In the data rows, zero lies at 7.5, halfway between 7 and 8.
Some points:
[ 7. 10.  5.  7.  9.  9.  6.  8.  6.  8.  4.  6.  6. 10.  7.  9.  4. 11.
  9.  5.  8. 10.  5. 10.]
[10.  8.  8.  9.  6. 10.  5.  6.  9.  4. 11.  6.  5.  7.  9. 10.  6.  7.
  5.  9.  7.  5. 11.  8.]
[ 8.  9.  7.  5.  5.  9. 10.  6. 11.  5.  8. 10. 11.  5.  9.  4.  8.  6.
  6.  8.  6.  7.  7.  9.]
[ 9.  9. 10.  6.  5.  9.  6.  8.  7.  8.  4.  9.  5. 11.  6.  5.  4.  8.
  6.  7. 11.  9.  7. 10.]
[ 5.  7.  7.  8. 11.  4.  9.  6. 10.  9. 10.  9.  5. 10.  6. 11.  8.  5.
  7.  9.  8.  6.  5.  6.]
[ 5.  8.  7.  6. 10.  4.  7.  6. 10. 10. 11.  9.  5.  9.  6. 11.  8.  5.
  8.  9.  8.  7.  5.  6.]
[ 9. 10.  8.  7.  9. 11.  6.  7.  7.  7.  6.  5.  9.  8.  5. 11.  5. 10.
  6.  4.  8.  9.  4. 10.]
[ 9.  9.  8.  6.  6.  9.  8.  5. 11.  4.  9. 10.  9.  5. 10.  5.  7.  6.
  5.  7.  7.  6.  7. 11.]
[ 4.  6.  9.  9.  8.  5.  5.  7.  9. 11.  6.  9.  6.  8.  4. 11. 10.  7.
  7. 10.  6.  8.  5. 10.]
[ 7.  5.  9.  8.  6.  6. 11.  5.  8.  7.  9.  9. 10.  5. 10.  4. 10.  7.
  8.  4.  6.  6.  8. 10.]
[10.  8.  7.  6.  6.  9.  5.  7. 11.  4.  9.  8.  6.  9.  8.  7.  4.  6.
  5. 11. 10.  6. 10.  8.]
[ 8.  5.  8. 10.  6. 10.  5.  7.  9.  6. 11. 10.  4.  8. 10.  8.  7.  4.
  7.  9.  5.  7.  9.  6.]
[ 9.  7.  5.  6.  8.  5.  7.  9.  4. 11.  5.  8.  6. 11.  5.  6.  7.  9.
  8.  5. 10. 10.  7. 10.]
[ 7.  8. 11.  5.  8.  5.  5.  7. 10.  8.  6.  6.  9.  6.  4.  4.  9.  8.
  9. 10.  5. 11. 10.  7.]
[10.  8.  8.  6.  7.  9.  5. 10.  7.  6.  7.  7.  4. 10. 11.  8.  6.  5.
  5.  9. 10.  5.  9.  9.]
[ 8.  5.  8.  7. 10.  6.  5.  8.  4.  5.  7. 11.  9.  7. 10. 10.  9. 10.
  9.  5.  4.  6.  6. 10.]
[ 5.  4. 11.  6. 10.  5.  9.  6.  7.  9.  9. 10. 10.  7. 11.  9.  7.  6.
  7.  5.  8.  5.  9.  8.]
[ 7.  5. 10.  7.  6.  9. 10.  4.  9.  9. 10.  7. 11.  5. 10.  5.  6.  8.
  8.  4.  6.  6.  8.  9.]
[10. 11. 10.  6.  4.  8.  5.  8.  9.  9.  4.  5. 10.  9.  7.  5.  6.  7.
  6.  7. 10. 11.  6.  7.]
[ 6.  8.  6.  6.  7. 10. 11.  5.  9.  5.  9.  9. 10.  8. 10.  6.  4.  5.
  7.  8. 11.  8.  9.  5.]
[ 5.  7.  9.  8.  7.  5.  7.  4. 10. 11.  9.  6. 10.  8.  4. 10. 10.  5.
  5. 11.  8.  9.  6.  6.]
[10. 10. 10.  6.  5.  8.  6.  7.  8.  5.  9.  4. 11.  6.  7.  8.  9.  9.
  8.  9.  5. 11.  5.  6.]
[ 6.  5.  9. 10. 10.  4.  5.  6.  9. 11.  9.  7.  6. 10.  7.  7.  8.  4.
  8.  5. 11.  6.  9.  8.]
[10.  6.  8.  7.  9.  5.  6.  9.  5. 11.  4.  6.  6.  8.  7.  6. 10.  6.
  9.  5. 10. 11.  8.  8.]
[ 6.  5.  7.  6.  8.  8. 10.  4.  8.  8. 10. 10. 10.  5. 11. 10.  6.  7.
  9.  9.  7.  6.  6.  4.]
[10.  9. 10.  5.  7. 11.  9.  7.  5.  4.  8.  4.  9.  7. 10.  7.  6. 10.
  9.  8.  5.  8.  6.  6.]
[ 4.  9.  9.  5.  9.  6.  5.  7.  6. 11.  4.  7.  7. 10.  5.  6.  9.  6.
 10.  8. 10. 11.  8.  8.]
[ 6.  5. 10. 10.  8.  6.  9.  6.  5. 11. 10.  7.  7.  7.  8. 11.  7. 10.
  4.  8.  9.  6.  5.  4.]
[ 9.  8.  9.  7.  8.  9.  4.  7. 10.  5.  8.  8.  7.  9.  8.  6.  4.  6.
  5. 11. 11.  6. 10.  5.]
[ 6.  8.  5.  8.  6.  7.  9.  6.  9.  9.  5.  4.  9.  6.  5.  7.  7. 10.
 11. 10.  4. 11.  8. 10.]
[ 6.  6.  5. 11. 11.  5.  8.  7.  4.  9.  9. 10.  7.  8.  8. 10.  8.  9.
  6.  7. 10.  7.  5.  4.]
[ 7. 10.  8.  8. 10.  4.  6. 10.  5. 10.  6.  5.  5. 11.  7.  8.  8.  6.
 10.  5.  9.  4.  7.  9.]
[ 9.  9.  7.  9.  7. 10.  8. 11.  4.  6.  5.  7.  8.  6. 10.  7.  8. 11.
  5.  5. 10.  6.  5.  9.]
[ 6.  6.  5.  7.  8.  5. 11. 10.  5.  8.  8.  6. 11.  8.  7.  4.  6.  9.
 10.  5.  9. 11.  9.  9.]
[ 5.  8.  4. 11.  9.  5. 11.  8. 10.  7. 10.  8. 10.  7.  6.  9.  8.  5.
 10.  7.  5.  6.  5.  8.]
[ 8.  7.  5.  7.  6.  6.  8.  9.  7.  9.  5.  6.  9.  8.  5.  7. 10. 10.
 11.  9.  4. 10.  5. 10.]
[10. 10.  5.  9.  5.  8.  9. 11.  4.  6.  5.  8.  7.  7. 10.  5.  8. 10.
  6.  6.  9.  7.  8.  7.]
[ 9. 10.  8. 10. 10.  6.  7. 10.  5.  8.  6.  5.  4.  9.  6.  8.  9.  5.
  6.  5. 11.  8.  9.  7.]
[ 8.  7. 10.  9.  6.  9.  6.  8.  7.  6. 11. 10.  4.  7. 10.  5. 11.  4.
  8.  5.  5.  9.  7.  6.]
[ 6.  6.  7.  9.  8.  7.  9. 10. 10.  5. 11.  8.  6.  5.  4. 10. 11.  8.
  5.  9.  7.  4.  6.  8.]
[10.  6.  9.  5.  4. 11.  7.  8.  9.  5.  9.  8. 10.  5. 10.  8.  7.  7.
  6.  6.  6.  4. 10.  8.]
[ 5.  4.  8.  6. 10.  6.  8.  5. 11.  9.  7.  8.  9.  9.  4.  5.  7. 10.
 11.  7.  6. 10.  7.  9.]
[ 8.  9.  7. 10.  9.  7.  6.  6.  5. 10.  7.  8.  5.  6.  9.  9. 10.  4.
  5.  5. 11.  9. 10.  6.]
[10.  7. 11.  8.  6. 10.  8.  7.  7.  5.  9.  5. 10.  6.  9.  7.  4. 10.
  8.  8.  6.  5.  9.  5.]
[ 5.  6.  5.  9.  8.  6.  8. 10.  8.  7.  7.  7.  4.  8.  4. 11. 11. 10.
  6.  9.  9.  6.  5. 10.]
[10.  9.  5.  9.  4. 11.  8. 10.  4.  7.  5.  8.  6.  6. 10.  5.  6.  8.
  7.  7.  7.  8. 10.  9.]
[ 8.  4.  6.  8. 10.  5.  9.  9.  7. 10.  6.  8. 11.  7.  6. 10.  9. 11.
  9.  8.  4.  6.  5.  5.]
[ 9. 10.  6.  7.  7. 10.  7. 11.  5.  5.  5.  6.  4.  8.  8.  7.  8.  6.
 11. 10.  4.  8.  9. 10.]
Along one direction, these points spread out more than along any other. Take the direction at right angles to it along which they spread out most. Then take the direction at right angles to both along which they spread out most. Go by this last direction. For each point below, how far along it does it lie, from 0 to 99? The average is 50, and the first point in the table lies past the average. One standard deviation of the points above along it is 16.
[ 7. 10.  7.  6. 10.  8.  5. 11.  5.  7.  5. 10.  4.  7.  6.  9.  9. 11.
  4.  8.  5.  7.  9.  8.] 40
[11.  9.  8.  9.  7. 10.  6.  9.  6.  6.  7.  8.  5.  7. 10.  5.  8.  5.
  4.  9. 10.  7.  9.  5.] 23
[ 6. 10.  6.  9.  9.  5. 10.  8.  5.  8.  5.  6.  7. 10.  4.  6.  7.  7.
 11.  7.  8. 11.  9.  8.] 58
[ 8.  4.  6.  5.  7. 10.  7. 11.  8.  7. 10. 10.  8.  6.  7.  9.  5. 10.
  9. 10.  5.  5.  9.  5.] 56
[ 6. 11.  4. 10.  5.  6. 11.  7.  4.  5.  8.  9. 10.  7.  8.  5. 10.  7.
  9.  9.  9.  8.  7.  6.] 59
[ 4. 10.  6.  5.  8.  8.  9.  6.  9.  9.  5.  6.  7. 10.  4.  8.  9. 10.
 11.  7.  6. 11.  5.  7.] 72
[ 9.  5.  8.  9.  7.  6. 10.  5.  9.  7. 11.  5. 11.  4.  6.  6.  8.  8.
 10.  8.  5.  8. 10.  5.] 74
[ 6.  4.  7.  6.  6. 10.  8. 10.  8.  6.  9.  7. 11.  5. 10.  6.  9.  7.
 10.  8.  4.  5.  9.  7.] 69
[10.  8.  8.  8.  6. 11.  7.  6. 11.  8.  5.  9.  6.  8.  7. 10.  4.  7.
  4. 10.  9.  5. 10.  5.] 30
